One turn moves each row of this set onto another row. After a few examples, where does it send each row asked below?
J_226: [ 22   4  13  11 -23 -14  17  -6   0   5  12   2  13 -31  22   4 -34  -3
  -3]
J_642: [ 21  17 -22  38  -9 -10  -8 -13  15 -13  29   2  -9 -19  -2  27 -11  -7
  18]
J_786: [ 17   0  -8  34  -8 -11  -1 -18  -4  -4  26  10   0 -20  -2  35 -11  -4
  27]
J_926: [ 12   9 -17  22   0   7  23   7  23  -6  19 -11  11 -29  15 -14  -7  -3
  -3]
J_833: [ 26   7  -9  40  -5 -11  -1 -12   1  -7  20  13   8 -17  -4  35 -10   6
  21]
J_870: [ 15  11 -13  21 -10 -19   1 -15  20 -24  17  12 -17 -24  -2  24   4 -12
  10]
J_920: [ 40  13  10  38  -9   5  -2  -9   0  -3  12  -9  15 -33   7   8 -13   6
 -16]
J_799: [ 18   7  10   4 -25 -16  17  -7   8  -2  12   0   3 -34  22   0 -30 -11
  -6]
J_865: [ 25  -6  -2  30   1   4  15  15   6  -3  18   3  22 -29  26 -11  -8   0
  -6]
J_451: [ 13  -5  -1  23  -8 -17   6 -19  -2 -11  16  18  -4 -24  -1  34   0  -7
  21]
J_555: [ 19  13   2  11 -25 -12  11  -6  11   1  21  -8   0 -32  23  -2 -38 -13
  -4]
J_879: [ 13  -2   4  18  -4 -21  11 -12   2 -10  18  21   1 -28  -5  31   4  -3
  22]
J_538: [ 16   8 -15  29   1  10  22   8  16   0  20 -11  21 -26  14 -10 -12   4
   1]
J_562: [ 14  15 -15  31  -6 -12  -5 -11  13  -7  38   1 -10 -25  -3  24 -12 -11
  26]
J_149: [ 20   1  -2  24  -6 -20   8 -14   5 -17   8  23   1 -22  -3  33   6   1
  14]
J_72: [ 37  21   1  35 -11   5  -7 -10  11  -9  18 -17   1 -35   8   1 -13  -4
 -19]
J_116: [ 19   5  -4  34  -3 -12   2 -10  -1   0  30  11   8 -23  -5  33 -11   2
  29]
J_377: [ 36   7  17  25  -9  -2   5 -10   3 -11   2  -1  10 -37   7   7  -1   3
 -22]
J_374: [ 11   3  -9  16   0   3  29   7  19  -8  10  -4  15 -30  15 -12  -1   0
  -5]
J_548: [ 24  10   6  18 -23  -9  11  -5   2   7  20  -6  11 -29  22   2 -42  -5
   0]
J_195: [ 21   0 -10  25  -2   3  11  14  17 -10  23  -3   7 -31  27 -17  -7 -11
 -10]
J_244: [ 16   1  -7  24   2   6  28   8  12  -2  12  -3  26 -27  14  -8  -6   7
  -1]
J_274: [  9   2  -9  19 -11 -18   2 -20   9 -16  22  11 -17 -26  -1  27  -1 -16
  18]
J_567: [ 13   7 -16  32 -10 -11  -6 -19   7 -10  31   4 -13 -22  -1  28 -12 -13
  24]
J_645: [ 33  15   8  22 -12  -2   1 -11  14 -17   8  -8  -4 -39   8   0  -1  -7
 -25]
J_404: [ 22  -6  -2  21  -1   0  17  13  12 -10  15   4  13 -32  26 -14  -2  -6
 -10]
J_289: [  8   8  -8  14  -7 -21   5 -13  17 -17  26  11 -17 -30  -3  22   3 -15
  18]
J_735: [ 25   0 -10  34  -1   7   9  15  11  -4  26  -4  15 -28  26 -14 -13  -5
  -5]

J_244 moves to J_374
J_879 moves to J_289
And these:
J_786 moves to J_451
J_865 moves to J_404
J_149 moves to J_870
J_799 moves to J_555
J_920 moves to J_377

